First come named turns, each shown by rows before and after it. For each pair of rows after them, which turns, in which order, take the first row to the second? The first pair is done for you.
J_358 (before |-> after):
[-22.9 -24.8  -4.2  19.7  17.3  -9.7   0.9   1.5 -23.3   8.1  21.9  -1.3
  20.9  27.2  -3.0  -8.2   4.6  -3.4  -5.2] |-> [-17.7   3.5  -3.9  20.7  18.8  -7.1 -12.7   9.0  -0.6  -3.6   9.5  14.3
  21.1  18.4 -11.2   0.9  24.8 -28.9  14.0]
[  7.8 -11.3 -11.6  -6.7  -2.8   0.2   8.4  -1.4 -16.2   9.7   8.3   2.8
  -4.2   7.7   9.1  -8.9   0.8  30.5  -7.8] |-> [ 13.2  24.6 -17.8  -6.5   5.2   8.2  -6.6   2.9   5.0  -0.4  -2.0  15.4
  -1.3   2.5  -1.6  -5.9  18.2   4.8  11.1]
[-17.7 -16.7  13.9  17.1  13.9  -9.6  -1.4  -5.1  15.5   7.6   2.3 -12.4
   2.7  12.4  -7.7   9.0  -2.8 -10.9   7.2] |-> [-18.1 -12.1   9.0  17.6  17.9  -6.1  -3.8  -6.4  11.5   8.1   5.2 -12.7
   5.3  15.1 -12.6   7.0  -3.7  -6.7   7.8]
J_150 (before |-> after):
[-12.7   0.7  40.8  17.6 -11.2 -16.8  22.0  27.7  -5.9   3.8 -23.0 -16.8
 -46.1  -5.6  18.3  38.9 -22.6   9.5 -23.8] |-> [-15.3  -8.2  63.4  28.6  -3.8 -19.4  13.2  21.3  12.6  -2.4 -24.1 -15.6
 -37.9  -2.8   5.9  31.1 -18.8 -15.9 -13.2]
[ -7.1 -41.2   7.3   6.6 -14.4  -1.3  23.2   0.9 -27.4  -5.8  13.1  -1.8
  -4.4  14.3  -6.5  -6.6  -1.4  29.7  -9.0] |-> [ -4.4 -38.2  10.1  10.3 -10.3  -4.0  27.1   8.1 -27.0 -10.2   8.7   5.6
 -13.4  13.9  -6.7   0.9   7.1  25.9  -8.1]
[  7.6 -44.5  19.1 -34.0 -40.6  25.3  14.7 -32.7 -48.7  11.8  19.9 -20.2
  22.9  -6.8  17.0 -29.1 -16.4  32.1 -40.7] |-> [  5.3 -26.8   3.9 -29.1 -48.9  13.5  40.6   3.4 -65.6  14.3   4.2  -1.9
 -18.1 -11.5  27.6   5.2  13.7  45.3 -41.9]
[ -1.9  -8.0  -1.9 -14.7 -19.0  11.0  -6.1  -5.2  -3.4  21.7   6.3 -20.9
  -8.2   3.0   7.5   3.2 -28.7  20.4 -31.7] |-> [ -6.0  -0.7  -5.0  -9.1 -19.9   3.7   6.2  16.7  -6.2  18.1  -3.7  -2.3
 -28.8   1.4  16.7  24.1  -8.1  18.2 -27.0]
J_509 (before |-> after):
[  8.8   5.1 -25.5 -15.4 -15.1   4.4  16.1   8.7 -20.2  13.8  -4.9  12.2
 -17.2  -6.1  26.3  11.8  10.8  18.9  -8.5] |-> [  6.0  10.2 -32.3 -14.1  -5.5   7.9  14.0   6.2 -27.8  15.7  -0.9  -1.5
 -10.9  -3.5  22.2   5.5   2.6  24.9 -10.3]
[ -5.1 -11.4   3.5  -8.5  -7.3   1.6  -5.1 -20.3   8.2  -8.6  18.4  -3.4
  19.0   4.7 -14.0 -33.7  -1.5  11.2 -11.2] |-> [  7.8  -1.0   7.0 -17.8 -20.6   0.6  -8.6 -10.8  29.0  -8.8   6.2   8.2
  14.6  -5.7  -7.8 -23.6   6.3   0.5  -4.0]
[  7.5  -0.2 -16.7 -15.0 -11.8   2.9  13.3   4.6 -18.9   4.0   0.9  13.9
   9.8  -2.0  16.2  -1.8   3.7  12.0  -1.7] |-> [  3.8   5.3 -18.9 -16.2 -10.1   4.5   6.3  -0.8 -20.2   2.3  -0.4   8.6
  12.1  -5.3  14.9  -3.9   0.5  16.3  -1.9]
[ -5.3  23.7 -37.1  -2.9  19.5  12.7  -5.2   7.1 -30.3   1.8   9.1 -16.0
  -0.1   2.6   1.0  -5.1  -5.4  27.7   0.3] |-> [ 15.3  37.5 -27.2 -17.8  -3.2  10.4  -4.9  23.0   7.0  -2.5 -16.1  11.4
  -9.0 -12.8  11.3   9.8  17.2   5.7   7.7]
J_753 (before |-> after):
[  1.7 -38.3  -2.6  -7.3   9.1  -5.5  -0.1 -10.7 -12.3  10.5  24.5   1.5
   6.3  10.0   8.1 -28.1 -16.8  19.6 -19.4] |-> [ -4.8 -41.3   1.7   5.5   9.0 -18.3  17.6   6.5 -13.7   2.0  14.2  14.2
 -13.5  11.2  11.7 -11.7   2.4  14.8 -16.8]
[-32.1 -14.5   4.5  37.2  15.8  -3.5  22.1  -1.8 -56.5   0.2  14.5 -34.4
 -14.2   7.8 -16.7  15.3 -22.6  26.1 -17.7] |-> [-26.7   7.7 -15.9  37.4  11.0  -4.6  32.5  22.9 -60.4  -1.9   0.9 -11.6
 -27.8   4.1 -12.7  31.7   9.4  20.6  -6.9]
[  9.1  38.1 -16.1 -21.1  11.8  16.3  -9.4  30.5  18.1  -6.5 -38.4  17.2
  10.9   0.6  -6.9   0.7  10.1  -7.5   9.6] |-> [  8.7  20.6  -6.2 -23.3  15.6  23.2 -28.1   3.1  24.0  -1.3 -23.7 -10.4
  32.6   2.4 -11.4 -22.2 -23.4  -4.1   1.1]
Pairs:
Between the rows of a pair lie two turns.
[-16.0   3.4  14.2  34.6  12.2 -20.0  14.8  45.0  -5.0 -17.7 -14.5   9.9
 -34.7  -6.3 -19.1  33.0  -6.1  -5.3   4.9] |-> [-11.3 -17.2  31.5  25.9  21.4  -8.2 -18.3  -2.3  12.7 -18.0   8.2 -20.4
  17.0  -2.4 -35.2 -11.9 -44.1 -15.7   3.4]  J_150 then J_150
[ -0.5   2.4  24.0  -1.5  20.1   1.4 -16.7  10.8  51.3  -5.6  11.7  17.8
   1.5  -2.0   7.3   3.7  12.3 -21.5   7.6] |-> [ -4.1 -20.6  40.3   4.5  23.4  -5.5 -11.5   0.6  44.0  -0.1  20.6   1.6
   3.9   1.6   7.9  -4.2  -6.4 -12.8  -2.9]  J_150 then J_753
[  9.1  43.9 -17.3   5.1  10.4  12.5 -16.2   7.3   9.5 -10.9 -12.8   3.2
   1.5  -8.1 -19.1  -3.6  13.2 -18.8  14.8] |-> [ -0.1  -4.0  20.9  26.0  15.4  -1.0 -18.1 -14.4  14.9  -8.5   1.0 -28.8
   6.2  -2.6 -26.5 -12.4 -24.3 -17.4  -2.3]  J_753 then J_753
[  5.9  10.4 -45.7 -10.9 -17.0  14.7  -9.2  26.4  14.2 -11.3  -4.7   6.0
  -0.6  -7.5  27.5 -13.2  21.3 -10.4 -23.2] |-> [ -8.2   2.0 -50.3   0.2  -3.1  17.6  -7.8  15.4 -16.0  -9.1  10.3 -11.9
   6.1   4.2  19.0 -23.3   7.2   4.7 -32.0]  J_509 then J_509
[  5.9 -18.6  -0.7  -1.6  -2.4  -5.0  13.5 -15.6 -11.9   3.2  -0.9   2.5
  10.5   8.9   6.4  -4.9  10.5   8.7  13.1] |-> [  0.3 -15.1   6.1   4.9  -0.9  -1.8   4.7 -21.0  -5.3   2.1   0.4 -15.5
  10.3   7.7   2.2  -7.3  -2.6   5.1   9.1]  J_509 then J_753
[-21.9  39.7 -24.2 -15.7  -3.8 -13.6  -8.7  16.2 -24.2  -4.0 -31.8   6.4
 -34.0  -3.9  -4.3  30.3   2.8   9.8   5.6] |-> [-41.7   9.4   0.4  17.7  18.4 -26.6   0.6   8.0 -32.3 -15.7 -19.0   2.4
 -31.3  11.5 -22.7  19.4  13.2  -7.4   9.5]  J_150 then J_509
[ 21.2  14.0  -5.3 -33.7 -17.3  22.4  -0.6 -16.8  12.1  16.0  -2.8  -0.1
  17.6   0.9   7.9 -22.1   0.4   3.5 -14.6] |-> [ 13.9  20.6   7.8 -15.9   0.4  24.5 -16.6 -21.1  23.9   7.5  -0.9 -14.4
  18.4   2.0 -10.0 -20.9  -9.1 -15.3  -7.6]  J_753 then J_358
[ -7.1 -18.9  32.4  22.5  32.1  20.6  12.4  -2.3   1.0  11.5  22.0   6.8
  -1.6 -12.7  18.4  -6.7  25.6  -5.8 -14.1] |-> [ -5.6   8.9  14.8  15.8  43.9  30.9  -9.3  -8.1   7.7   7.3  25.0  -0.9
  13.9 -16.2   6.3 -16.8  20.9 -10.3  -1.6]  J_150 then J_358
[ 11.9   1.3  10.1  -7.2 -13.0  -9.5  16.9   9.7  16.5  -4.2 -14.0  14.8
 -17.3 -14.5  14.4  17.9   9.1  -8.0   2.1] |-> [ 10.1  -5.9  -8.6 -20.9 -16.7   3.6  14.2  -7.0  -9.9  12.0   2.2  -4.9
  -4.8  -9.7  21.6   1.6 -15.1  23.9 -10.3]  J_753 then J_358
[  1.5 -47.5 -13.5  11.0 -27.8 -13.2 -13.8 -23.2  10.1   8.9  11.0  19.6
  30.3  17.9 -29.0 -45.5   1.4  -2.6 -18.4] |-> [  6.6 -43.4  -5.6  10.5 -33.1 -14.6 -17.1 -17.8  26.9   6.8   3.0  30.2
  24.4  13.1 -27.9 -39.6  12.0 -13.1 -14.0]  J_358 then J_358
[-24.2   2.0 -10.2  24.8  41.6 -11.6  13.7  -0.5 -42.2  -6.2  10.4 -21.8
  -9.8  24.6 -11.2 -14.5  -3.8  11.1   1.1] |-> [ 15.0 -33.9  35.0  -9.7 -19.5 -26.1  23.0  10.5  24.2   1.9 -16.3   5.8
 -28.2  -6.8  32.8   7.0  -4.9  -1.6 -11.1]  J_509 then J_358
[ 24.5 -27.5  16.4 -26.6 -31.0  -4.7   5.3  -4.6  24.8  13.0  -0.8   4.0
   4.5 -15.3  24.6  -1.1 -10.8  -1.0 -16.6] |-> [ 17.6 -14.3   4.4 -20.0 -18.4   3.0  -7.7 -17.8  10.1  17.8   9.3 -20.0
  18.7 -10.8  13.0 -14.1 -31.9  10.1 -20.6]  J_509 then J_509
[ -6.5  23.2 -36.6  -6.8 -27.8  -1.6   1.4  12.1 -14.2  10.6 -18.7   9.2
  -2.8  -6.1  -4.7  12.7   1.8   8.3 -11.3] |-> [ -9.0 -12.8 -12.3   2.7 -22.5  -7.3  -4.2 -16.0  -8.3  15.7  -5.5 -17.9
  12.2  -1.6  -8.5  -4.3 -32.8  12.0 -25.5]  J_753 then J_753
[ -8.6 -17.7  -0.1  -4.5   7.5  -4.1  -1.6 -11.9 -15.7   4.7   7.6  -5.3
  12.2  10.5  -7.7 -15.0  -5.0  10.4  -3.0] |-> [  2.2 -12.1   7.8  -8.7 -10.7  -8.8   1.1   4.1  11.0   2.5 -10.3  17.8
   1.5   2.9   5.1  -2.3  16.8 -10.0  -1.2]  J_509 then J_509
[-23.3  15.8  -3.2 -10.9   5.3   6.0 -13.4 -22.4  -2.7  21.9  -0.4 -22.3
  16.5  -4.6   5.7  -6.1 -13.6   8.5  -9.5] |-> [-24.7  32.4 -11.1  -2.7   2.6  -2.8   7.9   4.6  -7.5  14.7 -15.1  -0.2
 -14.6  -6.1   7.6  21.6  11.8   8.7  -4.8]  J_150 then J_150
[-19.2   9.2   6.3  37.8  25.1 -19.2  21.5  16.3 -19.7 -12.5  -6.7   1.7
 -25.3   9.3 -20.2  25.3  29.2 -11.3   7.7] |-> [-13.4  18.8   6.8  33.7  30.5 -11.0   3.8   7.1  -3.8 -21.7  -4.1  12.7
  -5.5   8.4 -29.3   8.0  34.3 -29.7  21.0]  J_150 then J_753
[  0.8  18.8  -1.8 -11.7  17.2  26.6 -15.4 -19.4  -7.8   1.8   0.2  -4.7
  34.0  11.0  -6.2 -18.1  -9.1  -9.2  -9.3] |-> [ 12.7  23.7  -4.9 -22.6  -7.5  20.1   1.2   9.0   1.3   0.5 -19.7  26.8
   9.3   1.6  13.4   9.3  19.0 -11.5  -7.6]  J_150 then J_509
[-17.7 -28.8   0.0  15.5  30.9   7.4   7.7 -25.3 -27.6  -4.5  24.8  -6.6
  37.1  22.4 -14.7 -41.6   5.0   5.2   5.6] |-> [-13.3 -11.2 -30.2   4.9  15.8   3.8  31.8   6.6 -56.2   6.0  13.0   4.2
   0.6  17.1   6.3 -10.2  18.6  34.7  -6.4]  J_150 then J_150
[ 17.4 -23.2  22.8 -24.7 -19.0 -12.0  29.9  -3.3  20.1  13.3 -18.4  13.5
  -6.2 -11.9  13.2   5.9  -1.6  27.3  -1.4] |-> [ 16.4 -25.5  33.8 -20.2 -13.9 -15.4  27.0  -7.0  29.9   7.0 -20.2  14.0
  -1.0 -11.2   6.7   4.4   2.8   9.7   6.1]  J_150 then J_150
[-35.5  -1.4 -15.1  16.8   8.0 -10.5  23.4  19.2 -34.9   4.2  -4.6  24.5
   1.1   1.4  -3.5   1.1  38.1   1.8   9.5] |-> [-25.8  22.6 -29.6   1.1  10.1   2.5   3.6  10.3 -23.0   2.2  -4.1  29.3
  17.9  -0.5 -12.1 -13.1  34.4  -5.6  18.0]  J_753 then J_150
[-23.3   3.7 -15.8  20.8  21.2  13.5  -5.6 -12.0 -36.0   0.1  15.7 -20.6
  24.2  18.1 -11.2 -28.7  -5.8  13.6 -11.2] |-> [-17.1  18.8  10.4  33.1  17.9   1.6  -4.3  11.0   6.3 -19.8  -8.4  11.0
   5.3   6.8 -15.3  -7.4  33.2 -35.8  13.6]  J_753 then J_358
[ -0.2  50.2 -33.9  -5.2  -7.0  20.0 -20.7   8.5   2.2  10.4  -5.6 -12.6
  -6.0  -6.4  -9.7  16.9 -18.4   3.9   7.1] |-> [  0.2 -21.9  11.1   3.1 -32.7 -11.6  23.0  21.4   2.7  15.1 -13.1   6.4
 -27.3  -9.9  22.1  33.8  -4.8   7.9 -12.1]  J_150 then J_358
[  2.7 -19.1  10.4 -18.3 -19.1 -16.2  27.4  10.0  -4.0   1.7 -14.1  22.8
 -14.5  -8.6  29.8  18.2  19.2   8.5  -8.6] |-> [ -5.4 -17.6 -17.4 -19.8  -6.6  -1.2  27.5  -3.2 -36.1   6.9   3.2  10.4
   0.5   3.6  20.9  -0.9   9.1  30.0 -12.4]  J_753 then J_509
[ 22.7  41.2 -43.1 -40.6 -31.7  17.5   8.9  18.1  -1.1  21.8   4.6  25.6
  -4.6 -17.9  23.1  15.5  28.5  26.6  -3.2] |-> [ 25.1  48.4 -27.4 -44.3 -19.2  29.8 -29.3 -10.2  30.9  15.8  14.3  10.8
  30.4 -18.4   1.4 -13.5  10.6   2.7   8.7]  J_150 then J_753
[-20.0   2.5  30.3  29.5  20.0  -5.0  -1.7   2.3   8.9  -9.8   8.4 -20.1
  -7.9   4.7 -20.5   7.2  -9.3 -18.3   2.5] |-> [-23.0 -15.1  23.9  29.9   9.9 -11.6  21.9  10.3 -15.0  -2.2   9.1 -14.2
 -19.0  11.4  -6.8  10.8  -4.0   3.3  -8.0]  J_753 then J_358
[ -6.9   8.7 -19.0 -16.8   3.1  17.9   5.7  12.1 -34.0   4.8   6.9 -11.2
  -2.9   6.2   3.6   4.1 -14.0  29.5 -18.9] |-> [  2.2  22.4  15.2 -14.6   1.8   7.8 -13.6  17.2  24.6 -16.5 -11.6  18.1
   0.7  -4.6  -9.6   9.2  19.3 -27.2  10.6]  J_358 then J_150
[ 16.9   1.4  -3.2   8.5   3.3  16.6 -12.6   4.1   6.9  -7.0 -15.5  18.2
  -6.9  22.8 -13.5   5.1  20.0 -16.8  26.7] |-> [ 12.5 -14.0   6.8  10.6   8.0  17.1 -17.2 -15.1  14.5  -7.0  -6.9  -0.9
   5.1  23.0 -17.4  -7.2   0.0 -17.7  22.4]  J_150 then J_753
[  0.5 -29.5  25.9 -11.9 -19.5 -17.8  24.2  12.9  -6.0  13.1 -12.4  11.4
 -26.0   0.0  26.4  13.9 -11.2  29.8  -1.0] |-> [ -3.0  31.4 -31.0 -20.6  -3.6  12.8   2.1  11.8 -29.1  15.0  -7.8   3.2
  -7.1   5.3  10.3   0.2 -10.7  46.8   8.0]  J_753 then J_358
[ 32.1  12.5 -23.0  -4.7   4.0 -20.3 -20.8  24.7  12.3   9.9 -40.1 -28.8
 -16.8  -6.0 -18.7  -2.4 -18.7  22.6   8.2] |-> [ 31.0   1.3 -21.3  -1.5   5.8 -20.2 -14.3  23.8   2.7  13.8 -37.7 -34.7
 -18.2  -2.7 -14.8  -6.1 -27.6  32.4   0.1]  J_358 then J_358
[-26.6 -39.3  26.5  46.1  23.5 -27.3  37.2   0.2 -21.2  -4.5   6.2 -21.9
  -9.4  12.7  -7.4  10.4   7.5  -4.5 -14.0] |-> [-21.3   3.4 -25.3  31.5  25.5  -9.5  41.6  17.7 -48.6  -0.1   2.7  -1.4
 -16.2  15.9  -3.6  15.1  34.4  11.6  -4.0]  J_753 then J_358
[-12.2 -11.9  17.7  20.8  20.9  -8.2   2.4  -0.8  19.1 -10.6 -12.3  -8.8
 -10.2  -7.4 -19.5  15.3   2.8 -32.3   6.2] |-> [-16.8 -27.0   4.6  15.7  22.8  -4.3  13.6 -14.2 -16.0   6.5   3.4 -27.8
  -4.6  -1.1 -10.0   3.6 -21.0   0.2 -13.1]  J_358 then J_150
[  2.1 -17.5   2.9  -1.4  -5.1  -0.2 -11.8  -9.3  -9.3  -4.2  16.3 -17.0
   5.4   8.4   6.6  -1.2 -37.3  13.9 -11.6] |-> [ 14.7  -0.2   1.3 -14.6 -20.0   4.7 -19.8  -5.6  16.4  -0.4   7.2  -6.5
   4.9  -0.9  11.1   4.7 -34.1   7.3 -11.0]  J_509 then J_358
[  2.7  11.9 -36.9 -21.7 -17.4  -0.9  30.9  29.6 -30.7  34.4  -8.2  17.3
 -37.1   7.0  32.4  33.2   3.8  42.5 -23.4] |-> [-12.2 -11.1  41.2  25.6  17.7 -24.2   3.4  15.9  41.0  -8.9 -18.1  38.5
 -12.8  12.5 -11.0  21.5  42.5 -52.2  20.1]  J_150 then J_150
[ 13.1  34.4 -53.6 -56.3 -10.6  34.3 -24.9   3.0 -19.9 -13.9  13.7  22.7
   1.4  -1.0   7.6   4.2  11.2  15.9   6.4] |-> [  7.8 -32.8 -16.8 -43.5 -30.0   2.0  20.7  12.7 -30.9  -9.9   9.1  38.0
 -26.0   6.5  34.1  22.2  23.2  24.7 -12.7]  J_150 then J_358
[ 25.4  18.2   0.1 -30.9 -38.1   3.2  -8.7  17.4  41.0   4.1 -17.8  18.9
  -0.8 -29.2  17.9  17.0   6.3  -8.0  -6.9] |-> [ -4.5   4.7 -26.4  -5.8   2.0  16.5 -14.0 -18.1 -23.9  11.5  23.0 -36.6
  20.1   2.6  -4.8 -14.1 -39.1  31.7 -27.1]  J_509 then J_509
[-17.6 -26.2  -4.3   2.0   1.4  -2.4   5.3 -14.8 -34.1   2.2   7.6  14.3
   5.7  27.0  -2.4 -16.7   6.2   7.1 -12.5] |-> [  6.0  -0.3   3.5 -20.9 -21.7   0.9  -8.8  -5.0  13.3  -2.0 -14.0  42.6
   3.0   4.0   9.4  -1.7  21.6 -17.8   1.4]  J_509 then J_509
[ 15.8   6.7 -19.0 -20.9 -10.9  33.0  25.1 -17.6 -14.4  22.0   4.7  -8.0
  -8.3  -1.7  10.5  -2.2 -11.9  20.6 -10.8] |-> [ 11.4  24.9 -21.2  -8.9  -6.8  28.1  30.9   1.2 -14.0  17.0  -5.5   4.3
 -26.5   0.0   8.2  13.9  10.6  11.4   3.7]  J_150 then J_358
[-15.7 -30.3  -6.6   0.9   7.5  13.8   0.4 -23.6 -16.5  11.0  32.2 -22.7
  30.4  34.4   2.7 -17.8 -28.5  21.0 -11.7] |-> [-24.6  37.1 -15.6  25.8  30.0  14.7 -14.4   4.6   2.7 -12.0   7.4  -3.2
  13.8  27.9 -30.0   4.6  13.5 -24.0  21.2]  J_753 then J_358
[  6.1 -20.7  11.6  -7.9  -8.2  -6.2  10.0   6.6  -8.3  -4.5  -3.4  19.7
   3.6  -0.5  12.4  -8.4  28.8  -0.3  -9.4] |-> [ 13.4  -6.4  -0.9 -24.1  -9.1   7.2  -4.3  -4.6  -5.7  -0.7   3.5  14.1
  21.0  -0.7  12.2 -22.7  18.0   3.0  -7.7]  J_753 then J_753
[ 10.1 -22.7   0.9 -32.2 -24.0  10.1  -3.0  -5.5   7.5   6.0   8.0  14.0
  19.5  -2.0  12.1 -18.9   9.3  14.1  -4.7] |-> [  7.3 -34.2   4.6 -24.9 -27.6   1.1  12.7   2.4  -0.2   5.7   6.4  10.4
   3.1  -2.4  17.8 -10.2   9.4  21.5 -12.5]  J_753 then J_150
[ 21.9  -4.7   2.9 -32.4 -31.9   7.2 -23.8 -22.2  22.7 -10.1   8.4  38.6
  34.5  -7.7   3.4 -20.2  20.0  -4.9  26.1] |-> [ 16.9 -37.5  19.4 -23.9 -35.4  -0.6 -19.4 -35.8  14.1  -3.0  18.2  13.5
  37.0  -1.9   6.9 -25.8 -11.9  12.0   6.8]  J_150 then J_753
